A state moves one step at a time under one of 6 hidden systems, and each row is a state written as 18 numbers. Each run below is a few steps of one system.
seq 1, q131, 11 rows:
0:   99 -240  262  -84  167  218 -174  579   92   50   73  341  107 -123 -419 -328  -56   57
1:  278   70 -170  467  173   29  193 -111   16  521  310   55  -19   72  207  366  215 -157
2: -150 -160  180 -180 -226 -131  -54 -675  217 -275  -28 -281  -82  312  -58  172 -214  123
3:  212   18  -33 -196  269 -357 -313  504    1 -285 -190 -177   99 -219 -154 -438  -50  162
4:  -80  -76 -261  360  157  436  336  229    8   57  248  111  -63 -318  427   53  446  -91
5: -256  217  254 -268 -325  -95  -62 -603 -115  191 -142  193 -291  127  204  432  -73   37
6: -160  120   31   37  -85 -312 -253  266 -156 -226 -399 -188  258  233 -451 -508 -319 -116
7:  246 -147 -391   24  344  524  293  423  158   53  199  229  343 -320 -123   59  166  -64
8:  260   89  230  113 -302   89   94 -502  -86  318  386  136 -546   28  271  407 -131  133
9: -300  -73  285 -133  -75 -636 -177  -13   32 -157 -203 -276  136  706 -120 -346 -142   35
10:  163 -243 -376 -105  333  245 -180  469  157 -178  -50 -298  489 -538 -176  -70  332 -258
seq 2, q131 (11 x 18):
0:   84   89  -65   38  -76  139  181  156  191  168  239   -2  139 -182   80  211  -40  227
1:  -29  -55  101 -151  -83  -83  143 -232 -122  118   57 -185 -414  153  -57  -21    0   12
2:   18 -227   52  -47   74 -142 -312  186   -3 -198 -184   84  107  217   10 -118   61 -118
3:  -34   96  -48  232  128  160  -62   72  186  118   94  -50  274 -377   59   51  106    9
4:  -43  174  -51   -6  -44  -46  316 -345  -47  -37   -1   17 -328  -38  -42  173  -28  131
5:   26  -77  -19 -197 -117  -90 -183  162 -128 -168 -229   -5  -40  313   93 -268 -219   41
6:    9  -38   75   20  123  199  -49  251   20   99  195   61  358 -215   13 -152  194 -197
7:   32  124   12  188 -146  -28  214 -230   15   98  144   81 -179 -117 -107  470  103   18
8:  -89  -85    7  -73  -99 -139  -98  -40   50  -25 -268 -173 -198  370  -88 -138 -327  220
9:  147 -149  -84 -136  354  119 -137  207  -21  -41   39  -30  272  -92   29 -382   96 -201
10:  109  110   45  261 -111   77  103 -123   35  -54  310  193  -20 -310  185  376  224  -27
seq 3, q320 (11 x 18):
0: -493  200  344 -106   84 -208   50  254   82  489   -9  383  -41   34  390  175  373  219
1:  396  -82 -549  112  409  155 -111 -111  -67  391 -253 -152  168   72 -234  163  -45 -370
2: -148  332  331  266 -392   64  128 -380 -128 -330  125  313  194   22 -282 -124 -335  -95
3:  238  -84  -21 -333 -170 -368  157  465  -53   80  206 -154 -164  447  312 -109  -89  303
4:   59 -337  -73    0  271  190 -100 -519  298  -78  -68 -213 -410 -173  -58  327  171  100
5: -246   93  396  105   39    2  -98  311 -160    4   33  103   50 -319 -458 -464  132 -209
6:   95  178 -392  345 -234  -90  194  397   20   46  138 -153  264  -20  432  248  105   72
7:   65  203 -176 -342  355 -124 -204 -528   28 -168 -423  102  -20  -68  122   62 -215  163
8: -301 -317  199  -13 -177  353  -17  107 -231  -29  -65  187 -138  377 -109 -401    8 -353
9:  221  -85  140  122   15  -78  105  164  371  243  578  -10  429   68  125  281  101  140
10:  233  217 -147 -388 -127 -135 -188 -189 -162   32 -306 -199 -211 -395 -332  329 -176   41
seq 4, q562 (11 x 18):
0: -274  -11   22  112  -35  496 -196   80   24  143 -153  -34  100 -488 -125  -69   72 -147
1: -200  318  219   68  107 -392  131  -73  -62 -275   63  233  226  114  218 -283   68   46
2:  168 -117 -389 -356 -142    5  122  -81   30  -41 -148 -296 -135  291   99  165 -240  158
3:  -51 -339  193  268 -195  435 -137  -25   -1   16  105  116 -106  -32 -314   46   50 -282
4:  116  359  277 -135  200 -217   96    7  -93  182  297  363  163 -184  157  -46   97   52
5:  -90   76 -256  -48   42 -293   79  -52  261   22 -248 -445   33   67 -126  211 -110  315
6:  155 -314  -80  245   37  197 -228   23 -187 -191 -172  -39 -226   96 -249 -289  -57 -317
7:   54  180  119   92  -24  195   56  126  -88  229  349  310   57 -170  547  -99   50   55
8: -271   41   33 -323  -59 -324  113  -83  289 -239  -39 -306  126 -126    8  291  188  276
9:  126 -165 -113    8 -123 -101 -241  110 -259  -69 -391   28  -43  351 -435  -38 -163 -341
10:  112   20  -74  238  207  508  258  127  -10  284  234  451  -62  -30  215 -144  -72   45
seq 5, q612, 11 rows:
0: -198  223  241   16  -22  -21  131 -241 -153  165   89  216 -249 -244   43  173  246  -67
1: -143  -77    5  -92   70    5 -265 -259  242  146 -297  -93 -135  172  208  117 -184  254
2:  173 -165 -434  237  143  105   22  282   19 -187 -197  -87   72  105  -43 -121  -82  -46
3:  195  230  128  183 -280  -58  141   56 -242 -205  344  186   82 -146  -28  -41  -37 -142
4: -227   67  364 -497  -93 -123   -7 -193   88   94   81  -83   69   39    6  -46  -56  157
5:  -96 -346 -229  -80  248  110  -27  156  157  134 -199 -223  -74   43  -74  125  300  -87
6:  220   83  -59  538   36  154  -57   30 -120   61   18  367  -83 -118  -44  112   -5 -146
7:  -99  379  118  -79 -146 -158  117 -307  -48  -19   -7    9   25  103  118 -158 -389  247
8:   16 -302 -172 -344    6 -139  -10  156  125 -230  -46 -482  -13   64   19  -16  118   76
9:  168 -212  114  245   60  196 -178  372  -69   37  149  278   54 -143 -141  -31  244 -281
10: -244  466  198   60   27   45  201 -366 -108  256   52  304   82  -53  122  -47  -98   13
seq 6, q849, 11 rows:
0: -127  -24  156  312  140   77  -60   50  179 -190   22  331   -5  -45  219  -80   33  197
1:  258  206   29  -87  -72   -6   96 -141 -222  123  286  -51   88   46  131 -206 -216 -101
2: -277  -74   30 -229 -103 -110  -55   37  -84 -133 -173 -221   38  -76 -170   28  274 -249
3:    8 -113   85  163  134  127 -136  292  105  138 -147  390 -106   86 -146    3  -64  137
4:  122  127 -210  144 -175  221  236 -167  -22  171  220  -86  119   64  212  139 -135  -42
5:  -98  -54  191 -313  -66 -299 -135 -248  105 -160  -13 -230   49   -6  -89  169   99   12
6:  160 -167  -31  193  237  -79 -107  423   71  -12  -75   12 -138   47 -158 -248   -1  118
7:   13  252 -324   44   56  202  329  -91 -129   90   -2  128  -69 -148  279   96    9   30
8: -198   42  325  -62 -213  -67 -267 -446   22 -158  -35  -96   -3  -36   43   -6  -94  -42
9:  135 -182   62   47  174 -134  -33  359   11  -82   72   31  230  260 -224 -352    2 -108
10:   62  178 -300  -86   10  223  263  183 -127  213  -17   83  -64 -367  -46  252  148  -32
seq 7, q716, 11 rows:
0:  153   38 -185 -460  252 -114  -87 -293 -403 -438 -236  -18 -223 -195  215 -220  162 -262
1: -136  -32  382  481 -481   89 -256  118   93  169  338 -146  215  123  204 -157 -163  -17
2: -111  -10 -360 -380  335  316   69  288   68   72 -319  292  109 -248  141  133  172   99
3:   92  150  -24  387 -141  -32   86 -288 -258  158   54 -307  -71    1 -492  -66 -126 -396
4: -136 -155  190   44  -17  145  119   94  174 -200    2  483 -400  180  154    6  -80  422
5:  319   19 -215 -488   56 -143   69   -3   -2  195  119 -291  385  218  -68   38 -199  -66
6: -178 -124  231  271  -98 -188 -211  -64  126 -308  -61  -15  -85 -262 -274  298  354 -110
7:  131  155  101 -118  164 -135  -59  211 -229  262   50   70 -348   18  391 -424  -85  185
8:  -60   63 -221  165    6  175  187 -251  280    3  207 -162  485  -37  211  244   19    5
9:  -88  -48    7   18  120   14 -294  -17 -205 -369 -430  204   -5  -68 -301 -228    2 -284
10: -200    5   94  111 -339   15  186  367  -56  371  130 -189 -276  209   85 -120  -79  181
seq 8, q716:
0: -213  -87  207  173 -315 -279 -296 -348  -58 -155 -313 -315 -477   40 -295  198   34  -82
1:  -23  219  405 -428 -138  -66  149  174 -105  139  374  352 -153  -33  465 -188  -37  335
2:  395  -82 -349  131  264   89   -2  118  287  -78  262 -211  691 -212  -33  154   91 -135
3: -307 -172   41  362  250  -99 -436 -187  -78  -62 -590  -87 -394    5 -222 -133  205 -243
4: -263  395  119 -107 -404  -18  363   45 -283  333  124  144 -264  259  501 -140 -220  245
5:  292   -3 -263 -212   -8  380  219  -17  265 -431  284   48  646 -352 -184  170 -149   63
6:   15 -525  165  200  269  -45 -449  156  -39  -16 -284 -160 -235  161 -588 -254  204 -396
7: -203  197   -1  -33 -311 -213  194   44 -155  550  -52   56 -613  321  560  352   44  300
8:  329  468  -24 -329   55   78  181 -436  122 -298  327  198  611 -465  -35  147 -301  148
9:  -72 -479  212  420  378 -135 -289  415  191 -345  -44  -54  196  164 -539 -526  246 -265
10: -232  -89 -400  -64 -170 -132   69  155 -179  410 -384 -388 -719  323  634  215  185  163
seq 9, q849:
0: -277  404  243  -53  196  -93  175 -402   72  364    0  352   53 -139  -22  287  101   94
1:   34  -41  148  222 -508 -116 -159   30  -36 -207  -14 -293  -28  262 -307 -202 -434   39
2:   59 -219 -298 -416  299  136  201  360  185 -184   42   34  362    0  109  -43  210   48
3:  145   45  152  170   68  169  -74 -239  -37  257  135   75 -488 -492  -78  254  153   29
4: -182   59  113  271 -309 -341    0  -11 -127 -128  -16   25  -18  542  392 -103  -62   -9
5:  184   56 -253 -502  332   42 -150    0  -12  125 -213 -198  386  -26 -158 -208 -216  -87
6: -294  -74   67  386   97  185  234  -21  157 -109   18   11 -230 -393 -429  131  338  -31
7:  203  173  154  126 -364 -126  -21  162  -80 -138  167  464  -47  231  361   98 -288  258
8:   53 -127 -143 -452   16  147 -127 -130  -41  210   90 -602  243   36  235 -264  -45 -186
9: -143 -207  103   43  390 -155   46  -93   60 -114 -215  170 -275  -81 -521  190  454 -182
10:  171  299  -87  613 -218  -18  -97  372  -43  106  -44  349   11   34  228   67 -303  236
seq 10, q562 (11 x 18):
0:   97  -77   97 -408  -31 -179  -82   61   67 -130 -126  -26 -305   63 -127    6 -191  352
1:   -8 -217  -72  192  -79  155   56  239  -63  339   82 -175   63  229 -172  -30  111 -311
2:  109  150  -26  135  297   84  -48 -175   43 -121   37  351   83 -379  164  130  168  -33
3: -260  279  128 -181 -179 -231  -25   -2   15   14 -167 -223  -18  -18   16 -189 -254  282
4:  145 -380 -206   98   13  -15  105  109   19 -158   44 -161  -40  449  -58  -57   59 -169
5:  165   15  -14    0  -75  403 -131  -80 -130  119   75  252  -61 -367  109  188   46 -186
6: -331  266  373  -36  -15 -287   92   59  168   28   75  104  120  -69  -29  -55   25  302
7:  177 -121 -338 -216  146 -260   84  -17  -50  -64 -173 -319    4  305 -165  -18  -25  -95
8:  116 -152 -118  408  -79  512 -194  -58  -55   63  -90  158 -134  -98  -22   33 -124 -184
9: -161  226  414 -115   58  -67  134   17   33  -19  352  187   38 -258  243 -244  130  186
10:   -1   21 -187 -232  -95 -467   28  -21   75  -34 -136 -420  134  238  -11  288   32   52
seq 11, q612, 11 rows:
0:   85 -142  147 -240   64  -55 -117   55   50  118  244 -130  273   -5   11  -12  164 -177
1: -192   64   61   79  148  103    7  -18   16  173 -118   60   -3 -249 -284   81  171 -110
2: -115   94   -7  183  -10  -66   58  -93   38   87 -139  128 -279   67  155  183   -5  208
3:  226  -75 -183  -56   46   71 -119  -30   44  -57  -51  -98  -36  136  198 -124 -264  147
4:   65  -52  -50   92  -38    1   31  103 -101 -230   80 -123  167   22 -140 -224    5 -230
5:  -93  152  230  -83  -85 -176   32   68  -38    8  146  120  136 -138  -52   98  167  -41
6: -185  -55   43 -221   25  159   -1  -43  127  203  -67  -15 -118  -55   56  100   22  155
7:   91 -189 -189  174  153  122  -14  -99   10  -20 -128   21 -159  146   15   40   22  -77
8:  186  192  -42  233  -56 -124  -54    7  -98  -19   13   81  163   48  -11  -26 -170  -64
9:  -77  137   73 -165 -113 -102  132   44   67  -89  100 -160   57 -101  -57  -85  -88  179
10:  -26 -249   73 -191   37   28  -23  119   10  -23   47  -63 -184   -4   19   -5  207  -29
seq 12, q320, 11 rows:
0:  108   79  -96  157  146  125  178 -147  175  -39  282 -297   57 -216  139 -193 -111  205
1:  -94   65   58 -231  -70 -296 -143  -93 -176 -277 -157  -84  -25 -153   47   46  233 -158
2:  -68 -184  -61  250   34  231 -182  318   95  -10 -208  233  -63   95  102  -91  -63  112
3: -107   93  -49 -161   94  164  132 -166  135  176  166 -177  354  -86  112  -54   -6   -5
4:  108   69   21 -192 -121 -177  -86  -36 -224  -33 -124  250  -21   38 -112  276   94 -227
5:   53  -44   50  251  -36  154  -52   93   45  221  -23   88 -195  202  -12 -135 -313  197
6:  -66   -4  -12 -135   49 -120  273 -214  103    0  199 -325  105   58  -82  -13   94  -20
7:  216  -46   51  -31  -26 -133  -83   92 -127 -295  -18  224 -193 -163 -163  129  123  -65
8:  -95   35   41  236  -36  171 -119  159   59  178  -29 -131 -153  -74  227 -246 -152  213
9: -211   17 -132 -113  168 -147  123 -139   97  -41  -82 -227  257   35   21   89  232  -98
10:  174  -31  -25  -37  -14  142 -115   78 -144 -245  -86  415   27  -93 -115   35  -42 -137

Name the system that made each run.
seq 13:
0: -273  -27 -245 -153   -2  232  139   15  -25   93 -251 -114 -177   99  294 -107  -39  131
1:  100 -115   47   82  234  156 -157 -509   98 -172  -61  162   55   11 -106   29  -79 -129
 -> q849
seq 14:
0:  202  134   46  365 -233  -38 -344  164  166   29  -47  -52   72 -175  -54  114 -366  306
1: -112   17   -5 -208  109   44  400  186  -44 -260   69   87 -125   90   -7 -485 -127  239
 -> q612
seq 15, 2 rows:
0: -258 -136 -221  241  369   65  218 -240  127 -174 -109  117 -173   99  461   99  394   24
1: -129  279   36 -303 -217  -45 -381 -370 -132 -135 -294  -72   83 -222  357   41 -201   35
 -> q131
seq 16:
0: -156   80   13  191 -387   20  127  110 -239  155   97 -409 -101  -54 -174 -155   20 -233
1: -203 -139  -20 -385   -5   10  -16  135   66 -152 -289  339   78  220  -22  204   69   69
 -> q849
seq 17, 2 rows:
0: -190   63   96   95 -345   57    7   39 -122  -86   10    9 -255  160  485 -232 -172  197
1:   24   -9 -143 -388  -85  390   59   47  122   25  132  -23  487 -169   65   68 -105  -26
 -> q716
seq 18 (2 x 18):
0:  186   27  106  167   74    2 -277  -99   51  181 -125  334  -46 -202 -393  461   41  -91
1: -103  314  -50  219 -197   63  215  176 -161  270  -43 -132  -48   52 -210 -349 -382   93
 -> q320
seq 19 (2 x 18):
0:   49 -232  177   27  199   51   72  -48  292  229  326    5 -147   21  138  154  188  183
1:  320   83 -133  100  -38 -348    0 -118 -195    6   -9 -154 -284  156   93  132  -46  -26
 -> q849
seq 20:
0: -266   31 -116  290   13  -88  176  175  176  -19  -38 -290   93  -49  -98  -26  105   99
1:   96  -55 -113  -30  112  -52 -145 -152 -219 -271 -199   38 -195  -24  108 -124   79 -184
 -> q562
seq 21:
0: -241  -46  126 -275   98  -25  -62 -118   61  271 -285 -101 -573 -157 -185  170   97  230
1:   80 -176 -194  566   22  116  -67  -55   72 -286 -160  163  -91  403  161 -137 -250   45
 -> q849
seq 22:
0:  -62  -68  -17   92  -36  236  -89  139 -218  -72 -107   31 -249 -241   29 -195  130 -158
1: -192   96  172  149  -19  -24  -70 -243   42 -105   32  233  159  147  295  -20   22  -36
 -> q612
seq 23 (2 x 18):
0: -191  -82   -6  -24  357 -385  229 -339  135   91 -121  -51  -89  587   67   22  113   60
1:   -1  260  -13 -176 -403 -433  -41  -61 -142 -501  -75  -62  150   17  227  119  -83   67
 -> q716
seq 24, 2 rows:
0:   67 -128  -39 -307  119 -142  126   28  111  247  -68 -175 -194  141 -387  227   21  108
1:   87 -126 -281  392   28   25  -53  110  178 -193 -198  -34 -210  -48   69  221    3  209
 -> q849
seq 25 (2 x 18):
0:  -88  -89  -59 -493    7 -163   22  189  -52 -188  -20 -122   49 -129  268   66  358  -32
1: -239   37  129  225 -234  131 -188  174 -126   23 -158   48 -224 -354   -1   47  186  -97
 -> q131
seq 26:
0: -248  333  -14  303   30 -125  157 -137 -105   25  -24 -155  131 -263 -138  -64  153 -175
1: -202  134  233 -178 -266  -70   27  190  -36 -190 -113  254   -4   57 -179 -103 -212  203
 -> q849
seq 27 (2 x 18):
0:  -37  135  317  257   76 -198  -72  -62 -247   97   22  330  -77   50 -165  -93  136 -266
1: -110  217 -128   -7 -340    8   22  318 -180  204 -141    2  295  167  -43  -42 -204 -116
 -> q849
seq 28, 2 rows:
0:  -70  223 -230 -158  -45   47  225  201  177  145   30 -129  441 -291 -148  315   56   88
1: -200  126  -28  274   94 -201   73 -254 -131 -303 -353   61 -238   37 -399  -81   -6  -94
 -> q562
seq 29:
0:  -28  154  225  -65  181   47 -291   59  126   44   67  341  319 -526  154  189  271   -4
1:   44  206 -181  475  401  -98   19  211 -135  250 -102  -80   72  -38  -88 -390   34 -157
 -> q716
seq 30, 2 rows:
0:  266 -261  123 -357 -335  150 -106 -145  -32 -107   75   83 -161  544   26 -110 -552  166
1: -152 -388  401 -244  -55   29  180  -87  311  251  360 -199 -356  157 -190  151  177  208
 -> q320
seq 31, 2 rows:
0: -106 -371  -19 -328 -252   25  -86  501   74  -66  -36 -525 -136  -48 -173 -128  126   73
1:  128 -275 -213    2  417  290   87   60   89   72 -131  446 -395   59  187  207  194  111
 -> q849
seq 32:
0: -170 -272  -49   17  223   75  312   98  124 -295    7  230   71  375  -40 -221  115   -1
1:  163 -107 -271 -152 -326 -132 -139   61 -144  -33 -193 -366  -79  209   26  187 -122  -86
 -> q716
seq 33:
0: -124  236 -136   85  -13  -33  332  113   16 -184   10  122  167 -250 -189  129  134   31
1:  219  187 -143  -53   71  -51  -42   23 -278    0  -55  182 -178  -38  376 -128  -61   14
 -> q320
seq 34, 2 rows:
0:  131 -151    5 -119 -173  -54  -19  112  -65 -534  -67  323  197  524    5 -285 -362   13
1:   83 -375  163 -410 -172  315   27  -35  260   76  386  -92 -143  111  337   83  -63  280
 -> q320
